One turn or mirror swaps these rows in pairs. Which row does each one swap with?
The rows were stretched afterwards, more along some directions than others.
dozi: [-1.29 -0.29  1.07 -0.24 -4.17 -0.44 -0.48  0.22 -0.69 -0.29  0.81  0.12
  1.28  2.98  0.34  2.41  1.66  0.08 -0.98]
vab: [ 3.67 -0.74  0.59  0.89  2.23 -0.64 -1.33  2.34 -0.46 -1.45  0.78 -1.83
 -1.17 -1.96  0.71 -0.89 -0.78  0.76  0.18]
susum: [-1.17  0.34  1.54 -0.97 -3.59 -0.34  0.81 -0.49 -1.35 -0.32  0.30  1.33
  0.43  2.31 -0.35  1.44  1.63 -0.70 -0.93]
fira: [ 1.18  0.39  1.59 -0.30  1.48 -0.07  0.91 -1.57 -0.34 -2.41  0.34  2.73
 -0.58 -0.89 -0.31 -0.71  0.61 -2.86  0.20]
kir: [-0.54  0.95  1.92 -1.24 -2.07 -0.38  2.21 -1.69 -1.21 -0.55  0.63  2.42
 -1.20  1.04 -1.88 -0.49  2.58 -1.88 -0.67]
gel: [ 1.68 -0.26  0.92  0.66  0.00 -2.22 -1.05  0.40  0.36 -1.16  1.89  1.20
 -0.81  1.38 -1.81  1.60  1.62 -2.47 -1.67]
lelir: [-1.41 -0.76  0.96 -1.99 -1.84 -1.88 -1.41 -0.62 -0.70 -0.44 -0.39  1.78
  1.82  0.19  0.88 -0.16  0.71  0.16  0.32]
gamo: [-2.19 -2.45  0.49 -0.21 -3.85 -0.40 -0.90  2.53  2.23  0.18  1.35  1.03
  4.00  2.56  0.44  2.55  0.28  0.42 -1.13]
gomup: [-0.80 -2.37  0.45  0.05 -1.92 -0.45 -0.11  2.95  2.45  0.35  0.98  1.31
  1.88  0.59 -0.01  1.06  0.15  0.89 -0.54]
tosa: [ 0.24  1.27  1.91 -0.49 -0.75 -0.62  1.95 -2.41 -1.70 -1.01  0.54  2.57
 -1.62  0.01 -1.71 -1.15  2.51 -2.60 -0.28]
pokol: [ 1.52  0.52  1.89  1.53 -0.74 -2.38  0.44 -1.97 -2.05 -1.12  0.92 -1.66
 -1.88  0.32 -1.32 -1.03  3.22 -1.14 -1.97]
Ruf: [-0.37  1.22  2.37  0.35 -1.91 -1.89  2.22 -3.00 -0.61  0.82  0.65  0.08
 -2.15  1.10 -3.43 -1.35  3.40 -2.32 -2.24]
goda: [-1.22 -0.90  1.48  0.97 -3.21 -0.55  1.16  1.21  1.00 -0.42 -0.36 -0.07
  0.74  0.40  0.08 -0.04  1.58  1.63 -1.03]
fegaf: [-1.36 -1.01  1.15 -1.24 -1.50 -1.45 -1.81 -0.26 -1.13  0.01 -1.19  1.31
  2.83 -0.79  2.10 -0.02  0.03  0.81  1.17]
ridal: [ 2.37  0.16 -0.31 -0.31  2.15 -0.24 -1.17  0.86 -0.75 -3.32  0.51 -0.75
  0.50 -0.57  1.73 -0.37  0.08  0.64  1.65]
zapev: [-0.09 -0.87  1.83 -1.00 -1.84 -1.98 -1.38  0.69 -1.01  1.35  0.73 -1.68
  1.20  2.49 -1.77  0.94 -0.39 -0.53 -1.74]
tiniv: [-0.26  1.65  2.20 -0.16 -1.46 -1.49  2.83 -2.81 -0.27  0.58  0.56  0.70
 -2.50  0.71 -3.45 -1.58  2.99 -2.59 -2.08]
Soza: [ 1.06  1.03  1.35 -0.44  1.42 -0.03  1.82 -2.17 -1.07 -1.79  0.09  2.58
 -1.81 -0.74 -0.74 -1.70  0.78 -2.84 -0.01]
fubu: [-1.02 -1.13  1.35  0.86 -1.50 -1.66 -0.35  0.97 -0.25 -0.50 -1.09  0.41
  3.35 -1.30  1.92 -0.75  1.32  1.79  1.14]
Derov: [-1.10 -1.24  1.50  1.39 -1.76 -1.22  0.29  1.06  0.29 -0.51 -0.97  0.61
  2.79 -0.89  1.33 -0.69  1.50  1.71  0.80]
Gurin: [ 2.88 -1.80  0.50  0.34  2.07  0.27 -0.40  2.68  0.65 -1.33  0.63  0.09
 -0.28 -1.81  1.21 -0.24 -1.09  0.56  0.47]
Pob: [ 2.78 -1.73  0.55 -0.37  1.70  0.05 -0.29  3.23  0.47 -0.88  1.00  0.05
 -0.32 -1.79  1.23 -0.09 -1.15  1.01  0.39]
Dig: [ 2.02 -0.15 -0.15  0.15  1.66  0.18 -1.67  0.51 -0.98 -2.99  0.63 -1.18
  0.73 -0.70  1.99 -0.83  0.22  0.44  1.52]
tazor: [ 1.17  0.87  1.69 -0.17  1.20  0.09  1.87 -1.95 -1.64 -2.26  0.44  2.42
 -1.28 -1.05 -0.36 -1.95  1.56 -2.60  0.37]
neraf: [-1.45 -1.34  1.39  1.34 -2.32 -1.36  0.28  1.00  0.01 -0.84 -0.70  0.35
  2.43 -0.56  1.20 -0.58  1.74  2.04  0.26]
letal: [ 0.73 -1.17  1.38  0.10 -0.34 -0.99 -1.53  1.17 -1.34 -1.65 -0.85  2.09
  2.32 -2.55  2.96  0.56  1.32  1.41  2.43]
gipom: [ 1.97 -0.65  0.21  0.99 -0.33 -0.10 -1.00  1.59 -0.32 -2.50  0.40  1.25
 -0.39 -0.75  2.55  1.68  1.36  0.86  0.94]
noru: [-1.23  0.19  0.90 -2.51 -2.76  0.35 -0.86  0.73  2.31  0.86 -0.07 -0.42
  0.51  1.30 -0.87  2.17 -0.35  0.83 -0.30]
lesob: [-0.99 -1.15  1.32 -0.31 -1.80 -0.91 -1.12  1.04 -0.81 -0.83 -1.20  2.52
  3.05 -1.79  2.51  0.26  0.98  1.60  2.18]
boka: [ 1.14  0.11  0.21 -0.68  1.30 -0.81 -1.48  0.44 -0.64 -2.34  0.32 -1.54
  1.51 -0.17  1.63 -0.59  0.15  0.69  1.79]
val: [-1.25  0.30  1.04 -1.82 -2.66  0.39 -1.33  1.17  2.22  0.69 -0.57 -0.04
  0.25  1.03 -0.84  1.68 -0.47  0.85 -0.06]
Feze: [ 2.49 -0.86  0.41  0.50  0.61 -0.48 -1.28  1.09 -1.73 -2.68 -0.15  1.61
  0.12 -2.44  3.64  0.81  1.34  1.06  1.78]
Let: [-1.53 -0.85  1.09  0.09 -4.10 -0.59  0.10  2.03  1.06  1.01 -0.04 -1.06
  0.89  2.30 -0.99  0.69 -0.30  1.54 -1.87]
gada: [-1.13 -0.03  0.84 -1.54 -3.30 -1.18 -2.52  1.53  0.46  0.06 -0.22 -0.43
  1.32  2.05 -0.63  2.73  0.13  1.68 -0.32]
Gidas: [-0.73 -0.77  1.43 -0.80 -2.84 -0.70 -0.86  2.16  0.37  1.38  0.49 -2.35
  1.32  1.93 -1.26  0.56 -1.09  1.08 -1.51]
muk: [ 3.30 -0.54  0.90  2.06  1.09 -1.44 -1.33  0.22 -1.64 -1.49  0.99 -2.31
 -1.04 -0.92  0.56 -0.55  0.70 -0.25 -0.83]
Bub: [-1.27 -0.75  1.62 -1.43 -2.01 -1.58 -1.60  0.22 -0.87  0.02 -1.23  1.87
  2.08 -1.18  1.57  0.09  0.80  1.09  1.28]
kekob: [ 0.41 -0.58  1.91  0.83 -0.95 -2.39 -0.78  0.05 -0.38  0.35  1.67 -0.23
  0.93  2.32 -2.65  1.28  1.12 -2.42 -1.91]
rufo: [ 0.14  1.21  2.37  0.86 -1.38 -1.73  2.30 -2.96 -0.84 -0.12  0.94  0.04
 -2.81  0.69 -3.34 -1.26  3.50 -2.37 -2.47]
zote: [-0.81  0.80  1.07 -2.41 -1.54  0.44  0.24  0.59  2.90  0.46 -0.10  0.00
 -0.78  0.65 -1.38  1.03 -0.20  0.19  0.10]
dip: [ 0.59 -0.78  1.96 -0.94 -1.04 -1.87 -1.28  1.57 -1.21  0.97  0.94 -1.49
  1.30  1.74 -1.25  1.06 -0.76 -0.29 -1.26]
kopu: [ 2.42 -0.46 -0.37  0.21  1.32  1.69 -0.11  0.92  0.30 -3.33  1.42 -0.01
 -0.42 -1.00  1.56  0.36  0.38  0.37  0.82]
mim: [-0.35 -0.80  1.35 -0.40 -3.41 -1.45 -2.81  1.23  0.32 -0.87  0.87 -0.76
  2.92  2.93  0.74  3.78 -0.24  0.03 -1.05]
nuv: [ 2.35 -0.31 -0.66 -0.59 -0.24 -0.38 -0.26  1.26  0.83 -3.13  1.84  1.00
 -1.89  0.73  1.09  0.74  0.72  0.04 -0.65]

kopu swaps with gada
mim swaps with nuv
Soza swaps with fegaf
boka swaps with zote
val swaps with Dig
dozi swaps with gipom
fira swaps with lelir
Pob swaps with dip

